(in the rows, 128 means zero)
A single turn carries every row of the set below to another of its rows. Some are shown first; where does it send the rows asked next?
z172: [ 91  93 123 148 129 163 143 165 146 127 120 128 117 157 136]
z86: [109  80 128 128 159 144 133 177 137 135 119 137 118 162 143]
z253: [131  89 120 120 152 141 109 149 116 148 123 129 107 160 129]
z41: [111 125 126 167 138 160 124 158 119 123 110 127 109 147 136]
z213: [140 117 125 155 131 168 135 129 120 128 105 150  95 156 148]
z85: [123 106 132 144 169 146 117 172 114 135 109 128 110 158 136]
z287: [107 114 122 167 137 164 117 152 112 127 117 125 118 149 130]
z124: [150 106 135 137 158 148 125 151 116 138 104 148  93 170 143]
z209: [142 112 126 156 125 172 128 129 111 135 110 144  96 159 135]
z447: [ 95  86 117 158 136 168 142 166 144 128 113 136 119 154 138]
z197: [126  82 120 148 120 169 154 147 147 132 111 157 104 163 149]
z311: [143 111 127 165 127 170 139 139 121 130 101 149  95 166 144]
z901: [137  80 131 121 148 146 141 155 139 138 114 157 101 174 149]
z498: [128  86 120 120 147 134 111 155 118 143 130 134 114 158 137]
z203: [112 115 124 175 143 169 127 158 118 127 103 127 110 157 134]
z372: [133  91 124 120 145 136 111 147 121 146 123 135 101 173 127]
z171: [ 91  84 118 149 124 160 135 159 143 129 126 139 120 155 131]
z386: [121  86 122 135 122 172 154 136 148 132 115 151 102 166 148]
z269: [126  83 122 137 111 167 146 136 143 137 119 157 100 164 136]
z847: [130  88 123 120 140 129 114 152 123 142 130 140 108 171 134]

z287 moves to z171
z41 moves to z172
z203 moves to z447
Now these:
z847 moves to z372
z86 moves to z901

